Each row of this table is followed by its label. One hidden rule gives the labels. It looks at one to three of the table's principal directions, none of them among the few with the most spread.
np.array([-0.2, -0.3, 1.6, 0.3, 0.3, -0.3, -0.2, 1.7, 0.2, 0.2, -0.9, 1.2, -0.5, 0.8, 0.4, -0.1, 1.0, 0.0, 0.7, -0.4, -1.1, 1.4, 0.3, 0.4, -0.4, 1.1, 0.3, -0.2, -1.1, -0.1, -1.5]) 4
np.array([-2.4, 0.9, 2.5, -0.4, -0.4, -1.2, 0.6, -0.3, 0.3, -0.5, -0.7, 0.8, -1.5, 2.4, 0.2, 0.1, 0.5, -0.2, 1.4, 0.4, -1.6, -0.9, -0.6, 1.4, 0.6, -0.1, 1.4, -0.8, -0.8, 0.2, -1.8]) 3
np.array([-1.6, 0.4, -3.4, -1.0, 0.3, -2.5, 2.2, -2.0, -0.3, 0.4, -1.5, -0.1, -0.8, -0.7, 0.1, 0.9, 0.4, -0.7, -2.7, 1.8, -2.1, -0.8, -1.9, 0.7, 1.6, -1.7, -0.5, -1.1, -0.3, -0.8, -1.6]) 4
np.array([1.0, 0.8, -0.8, -3.2, 1.0, 1.2, 1.5, 2.8, -0.3, 3.3, -0.9, 1.2, -3.3, -0.2, -0.9, -0.6, 0.7, -0.3, -0.4, 1.9, 0.9, 2.6, -0.8, 2.5, -0.4, -0.5, 0.2, -0.1, -3.0, -2.4, 0.0]) 2
np.array([-0.4, 0.8, 0.4, 0.0, 0.2, -0.2, 0.5, 0.2, 1.4, -0.1, -2.3, -0.3, -0.8, -0.5, -0.7, -0.2, -0.7, 0.1, -0.9, 0.8, -1.4, 1.6, -0.5, 0.8, -0.3, 0.4, 1.0, 0.0, -2.0, 0.7, -0.5]) 1
np.array([0.4, 0.5, -1.9, -1.9, 0.5, -0.1, 1.1, -0.9, -0.9, -0.2, 0.3, -1.0, -1.0, -0.4, 0.5, 0.2, 0.2, -0.1, -2.0, 0.6, -0.1, -1.1, 0.1, 0.2, 0.9, -0.3, 0.2, -0.7, 1.8, -0.7, -0.5]) 2
np.array([-0.6, -0.2, -0.2, 1.1, -0.5, 0.6, -1.1, -1.2, 0.5, -0.4, -0.4, 1.0, 1.2, 0.9, -0.2, 0.8, 0.3, 1.4, 0.9, -0.2, 0.0, -0.2, 0.5, -0.9, -0.8, -0.4, 0.1, 0.2, -1.9, 1.0, -0.4]) 2
np.array([0.4, 0.2, 0.5, 1.1, -1.0, 0.4, -0.5, 0.0, -0.3, -0.3, 2.0, -1.5, 1.7, -0.2, 0.3, -1.2, -0.9, -0.9, 0.6, -1.9, 1.3, -0.6, 0.6, -1.4, 0.6, 0.2, -0.3, -0.4, 2.7, 1.7, 1.2]) 4
np.array([-0.4, 0.6, -2.2, -1.0, 0.2, -0.7, 1.0, -0.5, -0.6, -0.1, -0.4, -1.1, -0.2, -1.5, 0.5, -0.2, 0.4, -0.9, -2.2, 0.1, -0.6, -0.1, -0.8, -0.3, 1.2, -1.1, -0.6, -0.1, 2.0, -0.7, -0.6]) 2
np.array([-0.1, -0.6, 0.1, 0.0, 0.2, 0.1, -0.7, -2.3, -0.4, -1.3, 1.4, 0.0, 0.8, 1.5, 0.6, 1.3, 0.0, 0.9, 1.2, -0.1, 1.4, -2.8, 1.0, -0.9, -0.1, -0.1, 0.1, -0.5, 0.3, 0.3, 0.3]) 1
np.array([2.8, -0.8, -0.9, -0.6, 1.3, 2.0, -0.5, 2.2, -0.1, 1.3, -0.6, 0.7, -0.4, -1.4, -0.1, 0.1, 0.1, 0.6, -1.2, 0.2, 1.4, 2.8, 0.7, -0.7, -1.1, 1.3, -1.0, 0.8, -2.1, -1.7, 0.4]) 3
np.array([-0.4, 0.6, -2.1, -0.9, 0.2, -1.4, 1.3, -2.0, -0.1, -0.8, -1.3, -0.9, 0.2, -1.2, 0.6, -0.2, -0.1, -0.6, -2.9, 0.4, -0.8, -1.0, -0.9, -0.4, 1.4, -1.0, -0.5, -0.3, 0.7, -0.3, -0.4]) 2
np.array([0.3, 1.2, 1.4, -1.2, 0.1, -0.3, -0.8, 2.1, 0.4, 0.4, -0.2, 0.2, -0.9, 0.0, -0.3, -0.4, -0.1, -0.9, 0.8, -0.6, 0.0, 1.2, 0.1, -0.2, -0.4, 0.4, 0.8, 0.2, -0.4, -0.3, 0.8]) 4
np.array([0.2, -1.8, 3.7, 2.7, -1.1, -0.8, -2.7, -1.5, -0.2, -2.9, 3.0, 1.0, 3.5, 2.5, 1.0, 0.2, 0.2, 1.1, 4.0, -2.7, 1.0, -3.8, 2.4, -1.8, -1.1, 1.3, 0.0, 0.3, 2.2, 2.0, 1.4]) 3
np.array([1.8, -0.4, -2.0, 0.4, 0.6, 0.1, -0.2, -0.6, 0.1, -0.7, -0.5, -1.0, 1.5, -1.8, 0.7, 0.0, -0.6, -0.2, -2.6, -0.8, 0.2, 0.6, 0.6, -2.0, 0.4, 0.6, -1.1, -0.1, 0.8, 0.2, -0.1]) 3
np.array([-2.3, 0.3, -2.6, 1.6, -0.9, -2.3, 2.3, -0.6, 0.0, 0.4, -2.3, -1.4, 0.1, -2.2, -0.2, -0.6, 0.0, -1.5, -2.7, 0.8, -2.8, 1.1, -2.4, 0.8, 1.7, -1.0, -0.5, -0.4, 0.5, 1.0, -0.9]) 4
np.array([-0.7, -1.0, 3.7, 1.7, -0.1, -0.7, -1.8, -1.5, 1.4, -2.4, -1.1, 2.7, 1.3, 2.9, 0.1, 1.3, 0.1, 3.0, 2.4, 0.0, -1.4, -1.5, 1.6, 0.2, -2.4, 1.6, 1.0, 0.4, -2.7, 1.4, -0.9]) 2
np.array([-0.8, -0.5, -0.9, 1.1, 0.0, -0.6, 0.6, 0.2, -0.7, -0.5, -0.5, -1.0, 0.0, -1.4, 0.0, 0.5, 0.1, 0.1, -0.8, 0.7, -0.6, 0.1, -0.5, 0.2, -0.2, 0.3, -0.4, 0.7, 0.9, -0.1, 0.7]) 1
np.array([0.2, -0.8, -0.6, -0.9, 0.5, 0.4, 0.7, 2.3, -1.5, 1.6, 1.0, 0.5, -1.8, 0.2, 0.3, 0.1, 1.9, -0.5, 0.5, 0.5, -0.3, 0.9, 0.0, 1.4, 0.3, 0.2, -0.2, -0.4, 1.1, -1.6, -1.3]) 2
np.array([2.3, -0.1, -1.4, -2.2, 0.3, 1.9, 0.1, 3.4, -1.6, 3.0, 2.6, -0.2, -1.9, -0.4, -0.3, -0.9, 1.3, -1.4, 0.6, -0.4, 1.7, 1.7, 0.5, 0.6, 0.7, -0.1, 0.2, -0.7, 1.6, -1.7, 0.5]) 2
np.array([0.3, 0.9, -0.6, -0.8, 0.3, 1.2, 0.4, 1.1, 0.6, 1.7, -0.5, -0.2, -0.8, -0.7, -0.8, -0.4, -0.8, -0.4, -0.2, 0.6, 1.1, 2.0, -0.6, 0.3, -0.2, -0.5, -0.5, 0.0, -1.6, -0.4, 0.2]) 4
np.array([1.7, 1.0, -2.9, -2.5, 1.0, -1.2, 2.2, 0.2, -0.6, 0.5, -0.4, -1.9, -0.7, -2.4, 0.8, -1.3, -0.8, -1.9, -4.6, 0.1, -0.4, 0.5, -0.7, -0.2, 1.8, -0.2, -1.0, -1.0, 3.0, -1.0, -0.4]) 3
np.array([-0.2, 0.0, -0.1, 0.9, -0.5, -1.1, -0.3, -1.3, -0.2, -1.3, 0.3, -0.5, 1.4, -0.5, 0.0, 0.3, -1.1, 0.6, -0.4, -0.1, 0.0, -1.5, 0.0, -1.0, -0.5, 0.2, -0.3, 0.7, 1.0, 0.8, 1.9]) 3
np.array([-0.6, 0.2, 1.8, -0.3, -0.7, -1.5, -0.1, 0.4, -0.6, -0.3, 1.1, 0.9, 0.1, 1.2, 0.0, -0.5, 0.1, -0.1, 1.9, -0.3, 0.1, -1.6, 0.1, 0.6, -0.5, 0.1, 0.3, 0.2, 0.8, 0.2, 1.5]) 4
np.array([1.5, -0.2, -1.6, 0.3, 0.1, 0.4, 0.7, -0.1, -0.1, -0.1, -0.2, -2.0, 0.2, -1.9, 0.4, -0.9, -0.7, -1.1, -3.0, -0.6, -0.6, 0.9, -0.1, -0.8, 1.6, 0.7, -0.2, -0.5, 1.9, 0.3, -0.5]) 2
np.array([1.3, -0.3, 0.3, -0.2, 0.7, 0.0, -0.1, 0.7, 0.5, 0.3, -1.0, 0.8, -0.2, -0.4, -0.6, 0.3, -0.9, 1.0, -0.5, 0.9, 0.0, 1.0, 0.2, 0.3, -1.4, 1.2, -0.1, 0.6, -2.2, -0.4, 1.1]) 4
np.array([2.2, -0.8, -1.1, -0.6, 0.0, 1.5, -0.3, 0.8, -1.4, 1.1, 3.6, -0.8, 0.8, -0.3, 0.6, -1.0, 0.3, -0.9, 0.6, -1.4, 2.8, -0.8, 1.1, -0.9, 0.7, -0.2, -1.3, -0.5, 3.6, -0.5, 1.0]) 4
np.array([-0.5, -0.7, -0.4, 2.3, -0.8, 0.8, -0.1, 0.0, 0.2, -0.3, -0.3, -1.4, 0.6, -1.3, -0.7, -0.1, -0.2, -0.1, 0.3, 0.0, -0.3, 0.7, -0.4, 0.2, 0.1, 0.1, 0.4, 0.6, 0.3, 1.2, 0.9]) 2
np.array([-2.1, 0.3, 4.1, 1.3, -0.2, -1.7, -1.1, -1.1, 1.7, -2.8, -2.1, 1.6, 0.8, 2.1, 0.6, 0.2, 0.4, 0.9, 1.5, -0.7, -2.2, -1.0, 0.2, 0.2, -0.8, 0.6, 0.9, 0.4, -1.4, 1.1, -1.7]) 4
np.array([-1.0, -0.4, 0.9, 1.4, -0.4, -0.3, -0.8, -1.7, 0.8, -1.2, -0.1, 0.8, 1.6, 0.7, -0.1, 0.6, -0.5, 1.1, 1.0, 0.0, -0.1, -1.3, 0.0, -0.5, -0.8, -0.5, -0.5, 0.7, -0.6, 0.7, 0.1]) 3
np.array([-0.5, 0.3, 0.9, 1.2, -0.5, 0.5, -0.3, 2.2, -0.2, 0.5, -0.5, -0.7, -0.4, -0.7, -0.3, -0.5, 0.0, -0.9, 0.8, -0.6, 0.2, 2.0, -0.4, -0.3, -0.1, 0.8, 0.4, 0.5, -0.7, 0.4, 1.0]) 4
np.array([-0.4, -0.1, 0.2, -0.1, -0.1, -1.8, 1.6, -0.1, -0.9, -0.3, -1.3, 0.3, -0.5, -0.5, 0.6, -0.9, 0.2, -0.2, -1.8, 0.5, -0.8, -0.4, -0.9, 0.7, 0.5, 0.5, -0.4, 0.3, -0.2, -0.7, 0.7]) 3
np.array([-0.6, -0.1, 0.4, 1.6, -0.7, -0.3, -0.4, -1.0, 0.4, -1.4, -0.8, -0.6, 0.8, -0.2, 0.0, 0.1, -0.4, 0.4, -0.5, -0.4, -1.2, -0.3, 0.0, -0.5, 0.1, 0.5, 0.7, 0.3, 0.2, 1.3, 0.1]) 2
np.array([0.6, 0.0, 2.5, -0.1, 0.4, 0.8, -0.7, -1.1, 0.4, -1.8, 0.9, -0.8, 0.2, 0.6, 0.3, 0.0, -1.6, 0.4, 0.4, -0.3, 1.5, -1.6, 0.5, -0.4, -0.2, 0.7, 0.1, 0.8, 1.1, -0.3, 1.2]) 2
np.array([-0.5, -0.2, 2.3, 0.6, 0.2, -0.6, -1.0, -2.5, 1.9, -1.7, -0.9, 1.6, 0.9, 2.6, 0.2, 1.0, -0.6, 1.2, 0.7, -0.1, -1.5, -1.3, 0.6, -0.3, -0.2, 0.4, 0.6, -0.8, -2.0, 0.9, -2.7]) 3
np.array([-1.4, 0.0, 1.5, -0.3, 0.2, -0.1, -0.7, 1.3, -0.4, 0.4, -0.2, 1.7, -1.2, 1.5, -0.3, 1.3, 1.1, 0.9, 2.7, 0.8, 0.2, 0.1, 0.1, 0.8, -1.6, 0.1, 0.6, 0.6, -2.2, -0.9, 0.3]) 4
np.array([-0.4, 0.3, -0.5, -1.1, 0.6, -1.6, 1.4, 0.5, -0.4, 0.5, -2.1, 1.1, -1.6, -0.7, -0.4, 0.5, -0.2, 0.8, -1.8, 2.1, -1.4, 0.5, -1.2, 1.4, -0.9, 0.4, -0.2, 0.8, -2.1, -1.6, 0.7]) 4
np.array([-0.2, 0.4, 2.7, 0.8, -0.6, 0.3, -0.8, -1.2, 0.3, -2.1, 0.6, -1.0, 0.9, 1.0, 0.5, -0.4, -1.3, 0.4, 0.6, -1.2, 0.6, -1.6, 0.9, -1.0, 0.0, 1.1, 0.8, 0.1, 1.2, 1.4, 0.7]) 2
np.array([0.8, -0.9, 2.3, 1.8, -1.0, 2.5, -2.6, 1.5, 0.0, -0.3, 2.2, 0.1, 1.0, 0.9, -0.4, -0.2, 0.4, 0.7, 3.0, -1.8, 0.9, 0.4, 1.5, -0.7, -1.0, 0.9, 0.8, 1.0, 1.3, 1.0, 0.7]) 2
np.array([3.6, -1.3, -0.1, -0.5, 0.7, 3.2, -2.6, 3.4, -0.2, 2.4, 1.9, 2.2, 0.5, 0.0, -0.3, 0.0, 1.2, 0.5, 2.0, -1.4, 2.7, 2.7, 1.9, -1.5, -1.7, 0.6, -1.0, 0.8, -1.7, -1.6, 0.6]) 4
np.array([1.4, -1.5, -2.2, 0.0, 0.5, 1.4, 0.2, 0.5, -1.0, 1.6, 1.8, 0.0, -0.1, -0.5, 0.0, 0.4, 1.0, -0.3, 0.2, 0.3, 1.4, 0.3, 0.3, 0.2, 0.5, -0.5, -1.0, -0.4, 0.7, -1.2, -0.3]) 2
np.array([0.4, 0.2, -1.8, -1.5, 0.3, 0.3, 0.7, -0.1, -1.2, 0.7, 1.0, -0.7, -0.6, -0.3, 0.7, -0.1, 0.7, -0.9, -0.9, -0.2, 1.2, -0.6, -0.1, -0.4, 1.3, -0.8, -0.5, -0.7, 1.2, -1.1, -0.2]) 2
np.array([0.2, -1.2, 1.6, 2.5, -0.7, -0.3, -0.6, -0.5, 0.1, -1.4, 0.2, 0.1, 1.8, 0.3, 0.3, -0.3, -0.5, 0.9, 0.4, -0.9, -0.7, -0.6, 0.8, -0.5, -0.5, 1.6, 0.0, 0.3, 0.7, 1.6, 0.3]) 3
np.array([0.6, 0.0, -2.7, -0.6, 0.1, 0.5, 0.1, -2.3, -0.7, 0.2, 2.3, -1.1, 1.3, 0.4, 0.7, 0.6, -0.5, -0.4, -0.8, -0.7, 1.7, -1.9, 0.6, -1.8, 1.4, -1.1, -1.0, -1.6, 2.1, 0.5, -0.9]) 4
np.array([0.0, -0.6, -0.3, 0.6, 0.4, -0.6, -0.4, -1.4, 0.1, -1.2, 0.6, -0.3, 0.9, 0.3, 0.6, 1.0, -0.3, 0.0, -0.7, -0.3, -0.8, -1.2, 0.2, -1.0, 0.6, 0.1, -0.5, -0.4, 1.6, 0.0, -1.5]) 4
np.array([1.3, -0.9, 1.7, 0.3, 0.2, 1.6, -1.5, 2.9, 0.8, 1.2, 0.3, 1.6, -0.6, 0.6, -0.9, -0.1, 1.0, 0.5, 2.4, -0.2, -0.3, 2.3, 1.0, 1.1, -1.6, 0.9, 0.9, 0.6, -1.4, -0.3, -0.4]) 2
np.array([-1.3, -0.3, -2.6, -0.2, 0.2, -1.1, 1.6, -0.7, -1.5, 0.0, 0.3, -1.4, -0.8, -1.0, 0.7, 0.6, 0.9, -1.2, -1.7, 0.8, -0.9, -0.9, -1.3, 0.3, 1.9, -1.0, -0.6, -0.5, 2.6, -1.1, -1.0]) 2
np.array([0.3, 0.6, -0.5, -0.5, 0.2, 0.8, 0.8, -0.3, 0.5, 0.5, -0.7, -0.8, -0.5, -0.3, -0.5, -0.2, -1.2, 0.5, -0.9, 0.8, 0.5, 0.7, 0.1, 0.5, -0.4, 0.3, 0.2, -0.4, -0.8, 0.7, 0.2]) 1
np.array([-0.6, -0.1, -1.9, -0.8, 0.7, -1.1, 1.4, -0.7, -0.2, 0.4, -1.6, 0.5, -0.7, -0.7, 0.1, 0.5, 0.7, 0.1, -1.6, 1.4, -0.8, 0.1, -0.9, 0.8, 0.2, -0.7, -0.6, -0.2, -1.2, -1.0, -0.8]) 3
np.array([0.1, 0.1, -0.9, 0.1, -0.1, 0.3, 0.5, -0.3, 0.1, 0.5, -0.6, 0.0, 0.0, -0.3, 0.0, -0.2, -0.3, 0.2, -1.2, 0.2, -0.3, 0.7, -0.3, -0.1, 0.2, -0.1, -0.3, -0.2, -0.5, 0.2, -0.7]) 3
np.array([-0.7, 0.3, -1.9, -1.5, 0.6, -0.4, 0.6, -2.4, -0.7, -0.7, 0.9, -0.7, -0.3, 0.2, 0.7, 1.1, 0.3, -0.2, -0.9, 0.7, 0.6, -2.4, -0.3, -0.3, 1.1, -1.6, -0.4, -0.6, 1.8, -1.0, -0.7]) 2
np.array([1.3, -0.7, -0.6, -0.7, 0.0, 0.4, -0.4, -0.6, -1.3, -0.4, 2.1, -0.1, 0.4, 0.3, 0.7, -0.1, 0.7, 0.0, 0.0, -0.7, 1.1, -1.9, 0.9, -0.6, 0.6, -0.1, -0.2, 0.0, 2.4, -0.8, 0.6]) 2
np.array([1.2, 0.1, 0.1, -1.4, 0.7, 1.5, -1.1, 0.4, -0.4, 0.2, 0.4, 0.7, -1.0, 1.3, 0.1, 1.2, 0.5, 1.2, 0.5, 0.1, 0.8, 0.2, 1.5, -0.7, -0.8, 1.0, 1.1, -0.4, -1.7, -0.6, -0.3]) 2
np.array([0.4, 1.6, 2.0, -2.4, 0.2, 0.6, -0.3, 0.3, 0.7, 0.7, 1.4, 0.6, -0.8, 2.4, 0.1, -0.6, -0.8, -0.5, 1.4, -0.7, 1.1, -0.5, 0.7, 0.1, 0.2, -0.2, 0.6, -1.4, 0.1, 0.2, -1.3]) 4
np.array([1.5, -1.3, 0.5, 0.1, 0.6, 0.6, -1.0, 0.5, -0.5, 0.0, 1.0, 1.3, 1.0, 0.6, 0.7, 0.2, 0.9, 0.5, 1.1, -0.8, 1.6, -0.3, 1.3, -1.0, -0.8, 0.7, -1.0, 0.2, -0.3, -0.8, 0.3]) 4
Here are more rows. What is the label of each one?
np.array([1.1, -1.6, 3.5, 1.9, -0.7, 1.4, -2.3, -0.5, 0.6, -1.0, 2.1, 1.6, 1.7, 2.3, -0.5, 0.4, -0.6, 2.1, 3.7, -0.8, 1.3, -1.5, 1.9, -0.1, -2.0, 1.4, 0.6, 0.8, -0.7, 1.2, 1.5]) -> 2
np.array([0.6, -0.4, -2.4, 0.6, -0.3, -0.5, 0.7, -0.7, 0.2, 0.2, -0.2, -0.9, 0.8, -1.3, -0.2, -0.4, -0.1, -0.4, -2.1, -0.1, -2.0, 0.4, -0.2, 0.1, 1.0, -0.3, 0.0, -0.8, 1.8, 1.0, -1.3]) -> 2
np.array([0.7, -0.2, -1.1, 1.2, -0.4, -1.5, 0.3, -0.5, 0.3, -1.0, -1.0, -0.9, 1.7, -2.0, 0.4, -1.0, -0.6, -0.7, -2.6, -0.9, -1.5, 0.3, -0.3, -1.1, 0.7, 0.4, -0.7, 0.2, 1.5, 1.0, 0.3]) -> 4
np.array([-0.8, 0.8, -1.9, -1.6, 0.6, -0.3, 0.9, 0.9, -0.4, 1.5, -0.6, 0.1, -1.7, -0.4, -0.4, 0.8, 0.6, -0.5, -0.6, 1.3, -0.5, 1.1, -1.0, 0.8, 0.2, -1.0, -0.1, -0.3, -0.7, -1.2, -0.9]) -> 4
np.array([-0.3, 0.0, 3.5, 1.0, -0.2, 0.7, -1.0, 0.0, 0.9, -1.5, -0.4, -0.1, -0.2, 1.2, -0.3, 0.1, -0.9, 0.9, 1.5, -0.2, -0.1, -0.2, 0.6, 0.4, -0.9, 1.4, 1.3, 0.7, -0.8, 0.8, 0.5]) -> 2
np.array([1.2, 1.3, -1.9, -2.1, 1.5, 0.0, 1.5, 2.1, 0.1, 0.9, -2.3, -1.6, -2.1, -2.8, -0.3, -0.4, -0.5, -0.8, -3.2, 1.3, -0.5, 3.0, -0.6, 0.6, -0.2, 0.6, 0.1, 0.2, -0.3, -1.2, 0.3]) -> 1
np.array([-0.2, -1.0, 0.1, 0.2, -0.4, -0.3, -0.1, 1.4, -1.3, 1.1, 1.3, 1.3, -0.6, 0.2, -0.6, 0.4, 1.1, 0.5, 2.0, 0.8, 0.3, -0.5, -0.2, 1.3, -1.0, -0.2, -0.1, 1.0, 0.1, -1.2, 1.7]) -> 3
np.array([0.3, -0.3, 0.9, 1.0, -0.3, 0.5, -0.7, 0.5, 0.8, 0.3, -0.3, 0.7, 0.2, 0.7, -0.7, 0.1, -0.4, 0.8, 0.9, 0.0, -0.9, 1.0, 0.5, 0.3, -0.8, 0.8, 0.8, -0.2, -1.4, 1.1, -0.5]) -> 3
np.array([-1.7, 0.8, 2.5, 1.6, -0.4, -0.9, -0.2, 0.8, 1.2, -1.5, -1.8, -1.1, 0.0, -0.1, -0.1, -0.3, -0.7, -0.3, 0.5, -0.4, -1.9, 1.2, -0.1, 0.4, -0.5, 1.3, 1.2, 0.1, 0.0, 2.0, -0.6]) -> 1
np.array([0.2, -1.1, 0.2, 1.0, 0.1, 0.3, -0.1, 0.9, 0.0, 0.4, 0.0, 0.6, 0.2, -0.2, -0.1, -0.1, 0.7, 0.2, 0.3, 0.1, -0.7, 0.8, 0.0, 0.8, -0.3, 0.2, -0.4, 0.4, 0.4, -0.3, -0.9]) -> 2
np.array([-0.6, -0.5, -0.6, 0.5, 0.6, -1.3, 0.2, -2.0, 0.5, -1.4, -1.1, -0.1, 0.3, 0.1, 0.0, 1.5, -0.5, 0.9, -0.9, 1.2, -1.6, -1.2, -0.1, 0.1, -0.2, 0.3, 0.2, -0.2, -0.4, 0.3, -0.9]) -> 1
np.array([-0.4, 1.3, -1.2, -3.1, 0.9, 0.1, 0.4, -1.6, -0.1, 0.6, 0.3, 0.6, -1.6, 1.3, -0.5, 1.7, -0.6, 0.9, 0.3, 1.9, 1.5, -1.7, -0.1, 0.4, -0.5, -1.3, 0.4, -0.6, -1.9, -1.3, 0.5]) -> 4
np.array([-0.1, 1.4, 0.8, -1.8, 0.8, 0.5, 0.5, 0.5, 0.4, 0.4, -1.0, -0.1, -1.8, 0.7, 0.3, 0.0, -0.5, -0.7, -0.7, 0.3, 0.6, 0.9, -0.4, -0.1, 0.7, 0.2, 0.5, -0.6, -1.9, -1.0, -1.0]) -> 3
np.array([2.0, -0.2, -0.8, -2.2, 1.0, 1.5, -0.3, 0.9, -0.6, 2.1, 2.1, 1.3, -0.3, 1.0, 0.3, 0.0, 0.4, -0.2, 0.9, -0.3, 3.0, 0.1, 0.8, -0.6, -0.1, -0.5, -1.3, -0.7, -0.7, -1.8, -0.2]) -> 4
np.array([1.1, -0.1, 0.7, 0.1, 0.3, 1.0, -1.3, -0.6, 0.7, -0.2, 0.7, 0.3, 0.5, 1.4, 0.0, 0.9, -0.8, 0.6, 0.8, -0.6, 0.7, -0.2, 1.2, -1.4, -0.3, 0.9, 0.5, -0.7, -1.2, 0.7, -0.6]) -> 4
np.array([1.1, 0.8, 2.4, -0.5, 0.7, 1.1, -0.8, -0.3, 1.5, -1.1, -1.0, 0.0, -0.1, 0.5, -0.1, -0.2, -1.8, 1.0, -0.2, -0.1, 0.8, 0.4, 0.8, -0.5, -1.1, 1.3, 0.6, 0.5, -1.8, 0.3, 0.5]) -> 2
np.array([1.0, -0.4, -1.6, -0.1, 0.6, 1.5, 0.6, 4.8, -0.5, 3.2, -1.8, 0.8, -1.9, -2.1, -0.4, -0.7, 1.9, -0.9, -1.3, 0.3, -0.8, 5.4, -0.7, 0.8, -0.1, 0.7, -0.6, 0.5, -2.1, -1.8, -1.3]) -> 3
np.array([-3.0, -0.1, 1.5, 1.9, -0.7, -2.1, 0.2, -2.6, 0.7, -2.3, -1.6, 0.6, 0.9, 1.3, 0.4, 0.8, 0.3, 0.9, 0.4, 0.3, -2.6, -1.9, -0.6, 0.4, 0.1, -0.3, 0.6, 0.0, -0.4, 1.4, -1.6]) -> 2
np.array([-0.8, -0.3, -0.4, 0.6, -0.2, -0.2, 0.2, 0.1, 0.3, 0.3, -0.6, 0.3, -0.4, -0.1, -0.4, 0.2, 0.7, -0.2, 0.3, 0.5, -1.3, 0.5, -0.6, 0.9, 0.3, -0.6, 0.3, 0.0, -0.4, -0.1, -1.1]) -> 2
np.array([-0.8, 0.6, -0.6, 0.3, -0.3, 1.3, 0.9, -1.0, 0.4, 0.3, -1.0, -1.3, -0.6, -0.4, -0.4, -0.3, -0.5, -0.1, -0.6, 0.6, 0.9, 0.5, -0.6, 0.4, 0.7, -0.6, 0.5, -0.3, -1.5, 0.6, 0.1]) -> 2
np.array([-1.7, 0.2, 0.7, 0.6, -0.3, -2.2, -0.2, -2.4, 0.6, -1.4, -0.2, 0.9, 1.4, 1.4, 0.5, 0.6, -0.3, 0.0, 0.5, -0.3, -1.0, -2.3, -0.4, -0.7, 0.4, -0.8, -0.4, -0.5, -0.2, 0.7, -0.9]) -> 4
